In the rows, 128 means zero.
The rows of R fall into a few groups, which share some directions, and each row is roughly a mix of its group's hidden directions.
R:
[[119 160 170 111 121 118 168 138 155 131  82  83]
 [163 140 100 118  83 135 128 153 125 183 152 164]
 [185 124 107 153 141 143 103 144 113 162 114 181]
 [140 153 144  76 104 101 152 147 140 167 175 135]
 [126 106 107 111  77 139 142  85 112  91 174 136]
 [110 132 126 125 166  99 132 138 168  99 101  65]
 [114 160 129 115 158 112 116 207 129 151 138 109]
 [135 120 125 170 140 122  87  81 147 156  78 144]
 [154 144  87 137  95 169 113  94 101 157 122 166]
 [190 102 103 162 155 152  97 115 136 146 103 123]
 [107 144 128 173 164 168 119 129 105  89 121  82]
 [111 144 113 148 147 140 139  97 109  83  68  93]
 [137 126  81 153 115 158  95 111  87 134 174 153]
 [133 100 171 110 165 122 179 134 113 112 127 176]
 [105 138 121  81 158  88 120 158 122 139 167 170]
 [176 137  98 144 129 120  71 143 141 169 108 151]
 [175 120 125 139 103 139 127 102 118 145 125 203]
 [102  97  99 143 116 128 113  66 127 103 103  86]
 [121 119 127 175 148 125  89  83 134 152  79 153]
 [103 144 102 121 172 110 109 148 176 136 127  75]
 [178 142 104 131  97 122  94  93 159 176 133 123]
 [190  94 126 134 167 139 123 129 164 147 117  90]
 [ 80 152 128 125 136 113 106 140 146 107 127  55]
 [126 112 137 122 100 143 169  70  76 109 145 138]
 [145 169  80 147 126 147  87 135 137 146  76 131]
 [148  92 162 155 135 170 136 126 109 120 112 189]
 [150 133 133 138  99 157 120 119  84 162 126 194]
 [161  79 161 149 114 146 162 120 133  76 121 144]
 [ 97 133 134 112 169  87 108 144 165 110  93  88]
 [138 102 110 161 112 154 124  61 103 106 108 155]
 [118 143 136 140 181 115 108 176  96 126 106 173]
 [143 157 130  69 128  81 127 148 166 159 146 127]
 [113 113 146 149 173 142 130 104 136  81 110  71]
 [148 122 124  97 137  79  99 122 164 173 145 165]
 [104 120 162 145 158 123 135 131 115  72  69 121]
 [142 127 138 135  97 157 166 108  95 125 148 194]
 [143  86 129 181 106 158 116  87 106 144 141 160]
 [132 137  58 108  99 145 105  85 141 141 153 122]
 [125 127 126 112 128 100 142 159 165 143 194  86]
 [117 148 153  79 110  98 149 166 165 146 160 108]
 [137 147 173  96 161  97 136 184 154 137 137 144]
 [162 102  97 156  95 177 127 122 110  95 154 102]
 [143 112 125 106 138  86  99 119 149 172 158 181]
 [107 147 130  96 112  86 101 142 177 138 132  77]
 [167 124  97 136  99 126 104 121 116 167 119 191]
 [ 96 108 159 103 173  94 147 162 146  97 100 135]
 [134 120  87 126 107 130  93 160 187  99 160 119]
 [124 133 104 154  81 149 104  66 138 111 126  94]
 [132 144  73 127  88 159 127 106 116 140 185 128]
 [112 110  95 151 142 107  73  91 123 114  79 119]
 [ 94 146 137 131 157 106  87 159 137 102  69 128]
 [120 144 128 126 125 110 110 196 156 152 182 120]
 [186  86 104 133  94 151 126 129 146 102 157 102]
 [122 152 156 147 142 110 101 207 136 136 112 140]
 [ 96 155 156 115 175 102 125 190 115 119 124 141]
 [ 76 112 137 119 175 117 136 160  98  93 134 162]
 [123 118 157  71 119  95 168 148 166 142 153 113]
 [147 142 155 131 107 178 184 130 127 120 176 116]
 [120 102 182 154 155 126 143 182 141  89 127 131]
 [136 184  81  98 119 140 120 152 121 111 146  82]
 [136 123 182 132 145  99 175 117 105 111  85 100]
 [129 136  95  77  93  99 102  92 135 165 152 133]
 [115 117 160 140 175 109 115 174 165 104  90 115]
 [141 124  96 122  95 165 125  72  96 145 140 167]
 [124 170 105 134 117 105 101 192 155 136 147  97]
 [ 69 164 169  99 116  97 140 140 135  97 143 129]
 [155 157 137 166 122 151 177 114  79 135 101 107]
 [107 108 172 132 108 122 154 121  84  67 128 144]
 [128 170  98 138  96 132  99 166 102 164 140 169]
 [136 101 108  92 124 100 135 108 183 125 166  87]
 [187 125 111 140  80 151 123 105 154 137 131  87]
 [108 155 136 122 141  97 106 123 114 108  49 116]
 [112  90 158 108 144 124 172 171 128  76 133 119]
 [139 103 178 141 143 120 193 116 114 101 125  97]
 [108 109 101 162 134 169 120 128  71  94 156 148]
 [105 126  86 154 169 145  91 131 108  80 100 123]
 [138 162 134 129  64 153 146 120 118 137 166 170]
 [172 145  88 128 104 123  85  99 145 172 150 134]
 [119 138 181 161 156 138 174 151  81 133 124 124]
 [ 80 130 148 128 170 112 122 128 135  84 110  75]
 [146 170  71  88 133 114  93 148 137 128 157 113]
 [ 81 127 173 106 166  89 148 146 129 138 112 163]
 [124 158 112 105 102 140 140 142  88 148 197 143]
 [187 118 116 127  97 115 104  99 173 167 132 122]
 [ 78 146 142  87 132  91 140 171 142 129 144  92]
 [131 145  69 143  91 168 135  95 110 104 153 114]
 [153 121 108 110  92 146 141  79 104 169 165 154]]
Here is one row of each group, with its name. Which group are the others in?
[155 108 152 108  97 133 173  98 127 132 146 187] : <41>
[ 72  97 137 103 133 113 107 137 141  79 168 139] : <61>
[136 158 146 102 128  83 117 113 165 190 116 144] : <107>

[162 118  81 159 107 152  85  94 114 145 155 143] : <107>
[ 87 147 135 110 122 108 146 162  87 130 137 189] : <41>
[123  71 160 176 142 135 130 102 135 116  85 146] : <107>
[114 182 103 157 130 139  91  91 112 164  98 128] : <107>
[146 153 109 152 124 143 107 105 153 120  69  77] : <107>
[179 111 119 163  90 149 112  86 153 147 112 106] : <107>
[ 86  97 134 123 166 127 141 162  95  83 145 158] : <107>
[130 134 103 122 102 161 138  77  82 160 157 156] : <61>
[136 133 130 135  91 150  96 146  98 142 134 201] : <61>
